(in the rows, 128 means zero)
A single turn carries every row of the set below to another of its rows. Some are shown first; where does it send the rows asked next?
ziso: [ 79 115 127 118 103 108 135 125 136 110  93  85 113 122 139 130 119 154
 143 106 129 130  94 143 140 132 112 140 132 120 125 145 109 126 131 136
 129 120 110 162  77]
revi: [130 128 128 154 110 145 162 130 159 143 112 119 126 140 155 129 121 123
 113 123 128 119 138 132 103 148 137 103 136 124 143 131 145 113 142 124
  93 155 162 113  98]
tur: [104 103 141 117 104 108 151 117 154 101 101 118 136 137 147 154 124 157
 116 126 138 146 115 150 154 156 108 110 158 141 155 167 117 115 121 159
 125 121 143 153  70]
Mut: [ 86 108 127 141  98 137 134 114 132 148  96 106 141 112 125 108 106 135
 100 110 129 135 156 128 150 121 102 108 127 103 135 154 109 108 155 115
 121 123 151 134  79]
Ziz: [115 141 100 141 105 114 129 117 122 132 105  98  93 119 135 157 120 138
 106 108 146 111 114 147 125 122 121 134 104 147 137 152 136 103 129 119
 127 115 138 134  65]
gez: [120 131 117 126 122 124 144 113 144 110 104 127 110 152 156 127 122 151
 115 118 128 138 118 130 131 134  93 173 130 119 118 146 157 131 115 149
 111 107 125 119 119]
nada: [135 130 122 132 122 150 126 113 133 124  99 137 156 130 147 149  98 152
 110 134 132 127 113 110 156 151 138 119 128 115 147 153 150 131 102 137
 101  82 140 134 118]
popas: [105 135 122 166  95 136 123 111 136 137 121 123 152 140 140 160 112 144
 123 150 130 133 111 114 138 166 125 108 147  99 133 140 137 116 135 122
  89 107 122 133 133]
fami: [115 134 136 119  77 126 136  98 157 124 104 131 137 132 153 148 101 138
 110 163 101 124 118 140 124 129 103 105 133 112 151 166 112 124 144 112
 109 112 128 116 125]
Mezu: [116 103 119 119 113 125 134 115 147 142  92 108 132 116 133 105 141 145
  97 126 141 125 133 117 132 129 104  97 133 120 132 169 129 131 160 125
 116 130 106 119  67]
Vif: [125 116 120 120 119 139 136 122 166 109  90 136 143 163 169 125  89 132
 147 112 130 133 119 144 145 147 107 135 140 108 123 151 122 124 111 132
 106 120 126 121 132]
ral: [103 111 129 137 111 123 141 110 154 125  90  94 115 146 149 114 132 137
 135 101 122 116 108 154 127 112 113 126 123 110 133 116 131 121 150 121
  98 138 133 141  70]
Senin: [113 136  98 134 100 117 138 123 132 128  96  97  93 119 137 151 118 144
 114 104 145 114 113 144 117 124 116 135  98 153 136 146 139 106 139 117
 127 117 124 135  63]
lakot: [143 137  97 160 120 120 167 132 145 136 101 100 134 149 160 127 104 139
 118 124  94 147  91 130 143 130 115 125 134 134 149 131 132 105 107 120
 108 133 163 153  88]
kedi: [139 103 117 124  99 131 158 123 127 124 119 118 131 143 150 131 129 146
 110 141 130 147 132 120 165 180 118 101 170 123 150 161 120  89 135 144
 118 121 115 149  93]
deg: [104 143 122 133 113 147 120 122 151 146  89  98 135 113 150 142  83 110
 130 104 123 116 109 145 117 137 118 103 107 130 161 163 106 127 115 130
 133 110 154 134  88]
ror: [113 131 125 131 112 157 128 114 160 139  93 106 153 130 161 136  75 109
 141 108 117 118 110 143 134 151 122  91 128 118 157 164 101 127 110 131
 125 117 146 140 104]
gudu: [110 147 108 149  72 127 150 130 113 142 122 112 119 139 150 125 120 150
 113 141 108 120 148 110 125 129 119 100 122 117 121 131 123 119 160 129
 138 149 122 150 100]
danez: [128 139 150 136  85 131 154  99 155 133 120 122 138 152 166 135 106 158
 141 148 110 145 107 124 138 133 138 112 136 129 152 158 138 137 108 133
 129 119 117 118 131]
Kebi: [106 116 101 128 108 125 141  80 165 114  99 134 140 136 149 122 116 135
 114 118 116 160  91 123 151 125  89 138 127 115 146 173 121 123 132 119
 124 100 142 121 100]
vena: [140 141 115 110 132 168 157 119 122 122 107 127 121 132 145 114  89 128
 123 110 128 125 134 114 130 129 117 117 117 149 152 162 143 122 103 142
 127  99 144 121  96]
pif: [130 136 125 142 109 147 166 128 151 143 121 124 131 131 142 137 101 126
 113 134 139 120 146 129 110 167 148 103 145 130 141 157 140 113 125 131
 100 146 160 111 111]
Vige: [130 140 110 138  86 122 134 103 155 116 113 142 126 157 158 135 105 126
 127 147 156 116 114 125 138 164 128 159 129 134 163 150 128 120 106 136
 123 114 149 122 100]
gopul: [ 98 117 133 145  73  95 150 124 129 119 118 114 145 134 156 144 133 165
 101 140 117 134 130 127 155 134 116 103 142 119 130 139 110 113 153 139
 134 136 140 166  84]
Foz: [ 96 130 117 108  98 127 142 134 113 110 104 106 118 131 144 147 110 144
 134 143 134 134 110 130 138 160 123 121 157 134 138 176 114 124  99 160
 139 121 108 165 100]
Sop: [135 154 109 122 115 167 155 130 113 135 119 117 106 129 149 111 100 121
 125 121 120 125 144 107 113 122 112 116 115 146 145 151 139 120 120 131
 133 116 138 115 100]
tatu: [138 115  98 138 100 106 145 132 122 122 107 113  97 137 141 145 139 156
 100 123 142 128 126 132 149 155 118 126 137 142 125 142 134  79 138 115
 114 128 107 138  73]
fivet: [112 126 114 130 107 132 155 107 163 129 124 136 136 117 133 129  87 146
 122 128 139 153 115 115 144 150 123 128 146 126 136 190 119 113 125 124
 118 113 152  96 124]
sabeb: [ 94 105 135  98 110 140 136 118 138 124 104 127 118 146 143 126 132 137
 139 141 135 106 122 109 126 149 114  89 166 111 146 169 120 125 132 159
 133 113 124 135  95]
pulet: [ 96 131 102 111 105 127 109 128 104 137 109 122 130 138 130 140 121 141
 138 126 129 111 129 112 130 143 121  90 123 107 127 142 131 112 145 143
 144 107  95 152  88]
Von: [111 147 130 153  98 131 130 101 120 125 108 130 123 153 132 146 112 140
 117 125 154 146 135 131 137 173 129 149 103 134 138 149 126 112 115 143
 118  98 105 125 121]
vetim: [105 130 139 155 111 142 170 120 134 138 123 101 146 164 157 136 102 134
 153 108 128 153 126 126 148 150 138 126 136 129 141 134 139 116  94 142
 142 115 152 147 112]
ponuv: [141 131 105 145 109 122 169 120 162 130 108 111 127 152 163 121  99 134
 120 138 105 124  92 125 140 134 112 132 153 135 161 148 131 111 101 126
 113 135 174 140  88]
buf: [ 98 104 127 141 108 120 150 121 162 128  81  90 121 141 144 115 130 149
 124 104 121 117 108 141 127 112 110 125 126 112 131 118 130 121 156 118
 104 132 133 140  69]
tebid: [ 87 125 138 156 108 145 159 128 127 142 112 102 152 147 146 133  95 127
 140 100 119 160 140 127 149 144 131 123 125 116 145 128 122 103 113 132
 143 112 165 150 105]
keso: [ 85 113 126 144  86 140 135 117 139 145  97 103 143 112 129 112 106 143
 102 112 125 129 151 118 147 128 103 105 122 108 140 148 106 115 168 120
 133 122 142 136  75]
Kag: [110 150 114 152  68 123 151 119 110 142 137 106 117 134 152 117 122 139
 117 140 112 123 144 116 127 119 117 101 128 118 124 138 117 119 155 131
 137 148 130 145 104]
tov: [141 112 104 111 138 124 149 123 146 130 103 106 125 145 144 133 147 136
 118 136 152 129 103 127 135 159 117 103 155 137 134 171 134 129 125 155
 115 115 103 129  83]
pel: [118 138  80 147 115 119 136 137 106 149 102  97 133 139 136 152 112 152
 122 109 116 140 119 126 147 140 124 110 104 117 116 130 140 100 137 124
 133 111 112 167  90]
nofi: [125 142  87 147 120 120 129 130  99 147 105 101 139 143 132 145 110 147
 119 110 108 144 120 133 146 129 127  98 109 111 119 131 143 104 128 128
 123 118 111 164  95]

Von turns into popas
Vif turns into Vige
Now find these:
tatu turns into pulet
Senin turns into pel
kedi turns into sabeb
vetim turns into pif
Sop turns into tebid
nofi turns into Kag

A single turn carries every row of the set below to another of its rows. Some are shown first; where does it send the rows asked next?
dul: [113 125  91 160 125 153 112 165 109 129 103 115 138 102]
sata: [130 144 150 139 116 107 142 138 103 155 120 137 120 135]
fivo: [115 129 106 139 134 137 137 127 114 109 141  91 120 113]
bolam: [120 139 144 129 120 101 129 148 103 159 108 143 134 137]
Noz: [125 116 129 127 139 156 141 126 109 109 114 105 146 118]
nomum: [122 124 149 118 126 100 132 152 104 145 112 141 135 133]
dokim: [145 144  98 171 126 148 140 148 120 131 116 113 113 129]
Kosus: [119 146 103 164  95 143 140 153 105 133 103 108 113 104]
Dak: [126 116 111 145 146 166 124 139 110 113 122 106 145 109]
Vedu: [129 136 155 139 117 108 140 147 104 151 124 133 110 135]
vikeb: [149 131 114 153 149 154 143 135 123 119 121 110 128 134]
ruku: [115 111 127 110 151 145 137 148 119 135 106 114 155 121]
vig: [133 153 121 176 121 135 135 145 129 119 125  98 123 107]
Durun: [112 139  95 153 117 131 136 142 113 117 135  94 108 110]
kupos: [134 128 108 160 131 167 134 139 109 117 124 103 127 104]
nub: [121 124 156 122 131 104 128 150 107 146 114 137 129 140]
vimed: [101 118 105 124 129 133 122 175 117 149  87 123 149 117]
gom: [115 140 101 151 104 133 139 177 114 157  97 117 117 106]
vis: [120 137 145 140 112 102 131 158 104 156 115 137 113 134]
zife: [119 131 142 127 113  96 132 162 101 153 109 141 128 129]
diraf: [135 143 119 156 116 145 161 150 115 147 120 105 106 106]
toden: [129 128 159 129 131 110 137 143 103 146 125 130 121 139]
ked: [105 135 108 151 132 123 105 167 133 124  98 114 159 113]
felog: [103 113 112 122 133 147 118 149 110 119  92 116 161 120]
Tuso: [ 93 120  87 130 130 125 111 153 117 116 117 104 138 114]
pap: [125 143 143 138 114 103 134 148 104 162 114 144 125 134]
zibu: [135 138 134 154 143 141 136 133 131 109 128  98 142 114]
Sevev: [124 133 152 123 127 105 130 142 106 153 115 143 139 137]
ver: [105 117 103 126 141 134 124 135 116 109 129  99 138 118]
dirag: [116 126 126 136 148 135 118 142 133 109 112 105 163 119]
bug: [128 139 155 129 128 107 139 135 104 152 119 137 129 137]
bukod: [101 130  96 145 105 136 119 165 107 133  86 118 140 110]
zozi: [133 140 123 153 117 156 152 129 106 120 123 100 119 111]
ruk: [115 130 145 129 121 100 125 160 106 155 108 139 125 136]
fono: [139 123 136 128 145 153 161 134 115 133 126 102 128 117]
Fik: [112 113 100 144 141 159 110 155 111 120 106 114 153 110]
Rig: [115 152 105 172 110 125 117 166 131 131 107 109 133 107]
tebo: [120 123  92 144 141 135 109 165 123 130  92 125 148 136]
Zores: [ 96 131  84 150 115 124 118 156 115 122 120 103 120 109]
vum: [128 139  84 167 120 136 119 169 121 137  97 122 123 129]
buz: [125 137  96 169 117 158 125 157 109 126 118 109 124 102]
Pofo: [134 135 153 133 118 103 145 145 100 147 124 134 116 127]
duga: [134 115 108 137 159 146 125 145 123 118 104 118 151 140]
fasu: [129 126 155 122 127 106 143 143 102 140 122 137 127 132]
rupu: [125 138 143 137 109 101 138 157 101 152 116 139 115 127]

toden turns into vis
rupu turns into nomum
Now find these:
Fik turns into kupos
sata turns into bolam
duga turns into dokim
gom turns into ruku
dirag turns into vig
fivo turns into Zores
zozi turns into bukod

